(in the rows, 128 means zero)
Turns, then the turns between two rows, first turn first; the first pair answered:
C (before => after):
124	133	122	93	114	139	119	123	132	135	99	111	138	153	88	91	142	138	132	139	144	137	112	138	157	108	135 => 142	160	109	140	127	155	139	129	92	138	135	152	141	132	150	149	133	103	104	113	132	138	111	148	152	112	141
116	131	165	112	154	116	127	148	130	137	138	126	149	123	163	139	95	105	113	111	109	124	160	120	89	172	119 => 99	122	163	81	132	118	123	134	143	123	110	91	160	151	102	94	100	135	121	122	133	122	148	116	114	145	121
135	107	106	133	131	137	105	121	128	110	129	115	138	123	97	117	116	161	116	136	119	128	156	108	120	128	109 => 141	121	99	144	133	152	115	122	106	104	139	125	151	125	108	132	115	154	106	123	124	131	148	118	129	120	113
P (before => after):
117	147	131	93	99	102	129	144	163	129	143	93	103	152	134	108	120	113	142	141	110	63	98	145	108	196	139 => 122	133	103	89	84	106	129	123	148	108	127	88	116	160	75	76	144	139	161	136	124	89	88	133	131	160	134
144	138	101	144	124	131	129	117	93	116	133	153	148	127	134	144	143	121	123	109	116	153	120	124	133	101	122 => 132	141	119	138	134	133	129	134	99	125	144	144	149	128	165	163	122	115	97	114	113	132	131	128	124	128	121
137	143	155	122	134	136	120	123	155	132	136	135	121	90	144	159	132	117	114	121	125	121	121	114	137	134	122 => 125	130	144	112	126	143	124	112	152	116	125	115	140	102	109	141	141	144	99	120	139	129	123	101	150	119	107
102	102	149	140	123	163	124	96	99	134	133	114	131	130	120	149	131	149	106	137	157	126	132	93	135	145	107 => 129	105	139	157	124	152	120	84	103	147	137	152	104	112	123	147	154	132	150	130	146	146	116	104	140	127	131
L (before => after):
138	107	134	149	137	128	118	145	122	127	131	127	143	89	153	144	119	136	108	125	108	146	170	113	86	137	97 => 114	108	155	116	129	130	115	155	145	127	117	91	148	117	133	116	98	144	100	138	125	119	164	112	97	146	101
131	121	96	139	137	118	136	130	102	132	134	102	144	138	108	143	135	153	124	95	150	170	144	135	111	129	99 => 113	146	132	107	130	112	133	149	144	154	131	82	130	159	117	128	106	133	134	115	161	125	123	155	122	153	131
128	146	131	117	120	133	121	125	132	137	125	123	139	132	133	127	116	130	134	131	136	134	98	141	155	123	144 => 139	140	117	137	125	137	124	122	116	133	130	144	139	120	139	136	128	131	137	125	125	151	104	136	146	115	137
Now pairs of rows:
Each pair is 2 to 4 turns apart.
126	140	115	126	129	144	141	125	99	106	133	118	156	119	149	143	106	125	78	125	138	122	119	113	122	147	122 => 115	128	133	98	124	130	132	132	137	117	116	93	143	135	123	113	100	136	95	146	143	103	119	111	123	155	127 -> L then C then C
140	122	109	132	131	127	96	103	89	130	116	124	132	119	133	128	146	129	114	131	105	152	137	104	100	125	73 => 128	120	126	120	132	132	99	112	100	131	117	112	134	125	145	130	128	128	103	138	106	138	143	106	96	142	71 -> C then P then P
153	137	157	138	144	126	121	108	153	120	133	151	119	144	119	114	112	114	160	116	130	109	108	155	160	81	130 => 143	133	170	152	157	133	124	133	143	119	153	143	130	137	164	147	92	111	116	120	121	101	131	147	133	116	111 -> L then P
120	116	169	126	128	94	115	136	173	158	126	107	91	124	147	120	113	122	149	145	109	117	138	140	117	171	165 => 124	169	134	163	119	136	153	122	103	127	144	133	126	135	157	157	114	106	107	107	137	126	102	163	162	126	174 -> C then C
125	151	122	141	144	132	156	147	125	141	108	159	119	146	139	154	144	125	126	137	107	117	141	82	121	159	72 => 115	159	136	132	141	125	154	156	139	149	108	151	113	151	144	150	138	115	128	141	113	102	132	91	126	169	82 -> L then L
111	136	128	125	132	129	130	141	129	123	122	107	131	142	120	129	122	143	99	127	136	122	134	118	124	137	115 => 139	139	110	145	131	118	128	125	123	131	122	146	109	122	120	129	147	130	141	115	122	144	122	127	127	116	129 -> P then C
147	145	115	100	108	146	122	125	134	115	124	164	128	150	131	126	136	110	139	116	117	129	130	149	156	127	147 => 129	137	125	92	113	152	122	136	135	109	129	141	145	155	144	136	118	120	96	121	122	115	152	138	143	148	126 -> C then P then C
113	123	192	120	132	116	99	154	158	160	138	134	112	115	150	106	124	118	150	140	144	121	141	135	98	146	138 => 120	135	167	156	141	135	112	152	108	140	158	159	136	98	179	149	127	112	112	121	138	139	152	135	94	142	122 -> P then C then C
136	124	127	109	108	103	95	99	134	143	107	137	115	123	93	94	141	154	187	133	128	129	101	131	142	119	137 => 144	121	114	120	111	104	94	97	120	137	111	145	119	114	96	101	150	157	186	132	122	142	105	127	137	111	127 -> L then L
141	131	149	128	126	88	146	105	139	133	120	143	101	120	117	110	143	121	187	133	94	124	110	147	109	145	142 => 126	118	142	111	118	99	146	99	128	110	104	114	127	139	73	88	147	151	169	134	112	128	113	132	124	129	122 -> P then P
118	104	130	120	133	98	108	125	159	157	129	133	96	108	110	117	131	123	170	154	114	146	138	114	110	136	126 => 118	88	121	134	138	109	111	124	136	144	134	132	109	102	114	129	136	136	151	151	110	162	153	101	98	135	104 -> P then L then L then P
141	136	100	115	133	115	127	95	151	147	114	143	115	122	103	102	145	113	175	135	138	131	90	140	134	124	128 => 145	164	107	135	142	122	139	106	139	150	137	160	122	119	154	142	125	88	147	124	130	119	88	156	125	137	133 -> C then P then P then P
138	119	101	134	119	124	123	118	127	127	130	128	119	115	142	148	158	138	125	115	119	144	131	119	106	106	121 => 134	121	121	125	123	119	119	131	142	137	131	116	113	117	156	153	143	131	122	122	117	129	139	118	94	129	120 -> C then P
132	132	137	120	129	127	123	124	129	105	109	125	136	147	93	106	135	123	128	130	145	119	107	127	153	105	137 => 132	139	137	139	137	139	134	136	107	103	131	133	151	143	129	140	123	116	89	120	140	117	120	123	141	117	124 -> C then P
111	106	123	104	120	123	120	125	128	104	119	98	139	136	101	99	117	160	105	133	136	126	144	104	135	133	107 => 139	145	127	148	132	130	133	135	109	123	148	155	117	113	174	157	108	111	106	114	116	124	132	135	133	143	135 -> P then L then C then P
177	130	133	148	181	128	131	119	107	141	110	154	78	112	125	179	153	83	158	129	108	129	152	141	122	107	135 => 163	116	113	132	170	138	134	106	91	114	90	124	103	131	63	146	172	120	153	128	126	146	152	122	141	81	115 -> P then P
138	148	120	149	111	141	127	126	124	142	126	147	128	135	149	168	121	111	121	101	132	118	104	152	145	114	148 => 139	83	105	148	118	120	108	119	128	133	118	138	123	115	125	157	145	148	132	112	109	148	147	112	111	122	105 -> C then L
150	118	108	129	123	117	120	107	135	116	109	128	111	120	89	107	152	149	160	131	115	150	122	136	134	98	122 => 123	137	153	120	135	126	125	145	152	130	133	104	117	129	158	148	101	123	100	142	117	98	140	144	116	164	119 -> L then L then P
131	137	143	92	116	127	131	116	127	142	130	125	123	132	134	127	102	115	131	135	154	112	125	134	166	135	144 => 132	131	149	99	125	125	128	122	137	152	136	130	115	122	149	133	100	110	134	134	148	110	137	131	153	146	143 -> C then C
141	119	138	100	149	103	122	158	119	121	116	132	134	126	128	149	100	142	106	129	128	95	129	128	129	158	123 => 149	106	111	110	146	108	126	139	97	109	111	141	145	126	97	138	124	158	111	122	134	126	129	119	137	129	112 -> L then P
149	102	108	126	148	136	107	141	100	126	150	141	115	114	117	103	131	174	142	127	129	132	158	114	126	136	119 => 154	114	99	139	148	141	113	141	84	117	157	156	124	116	126	120	128	166	133	121	129	137	153	117	129	133	122 -> C then C
128	94	133	119	128	119	111	125	143	122	118	107	133	137	99	89	128	148	147	135	137	147	120	119	142	126	126 => 123	96	147	113	130	114	108	130	153	132	121	100	125	139	113	90	118	143	150	141	133	135	124	125	132	142	129 -> P then L then L
119	131	136	123	137	120	134	150	143	151	126	144	117	131	153	136	124	96	150	137	130	110	121	168	115	128	156 => 114	87	107	135	141	126	128	141	111	117	124	127	148	119	130	143	142	135	113	132	121	144	159	131	96	118	100 -> L then P then P then C
108	126	127	120	113	93	113	157	169	131	76	120	151	143	114	120	119	125	146	98	122	141	148	106	160	146	169 => 109	153	123	134	117	107	122	162	157	134	91	134	156	144	138	141	109	102	132	89	122	134	135	122	173	142	182 -> P then C then P
123	102	116	120	123	127	126	129	120	103	121	114	146	123	105	111	135	146	108	127	137	134	154	111	120	125	99 => 114	108	133	109	121	128	127	140	133	109	121	96	143	134	118	114	116	141	99	138	144	112	149	120	118	139	103 -> P then P then C
132	149	86	114	117	158	127	102	93	75	128	133	155	133	102	154	150	165	94	120	126	142	109	137	168	101	133 => 135	183	119	93	113	145	121	112	136	107	120	141	122	146	116	137	133	131	133	130	126	108	77	172	178	112	181 -> L then P
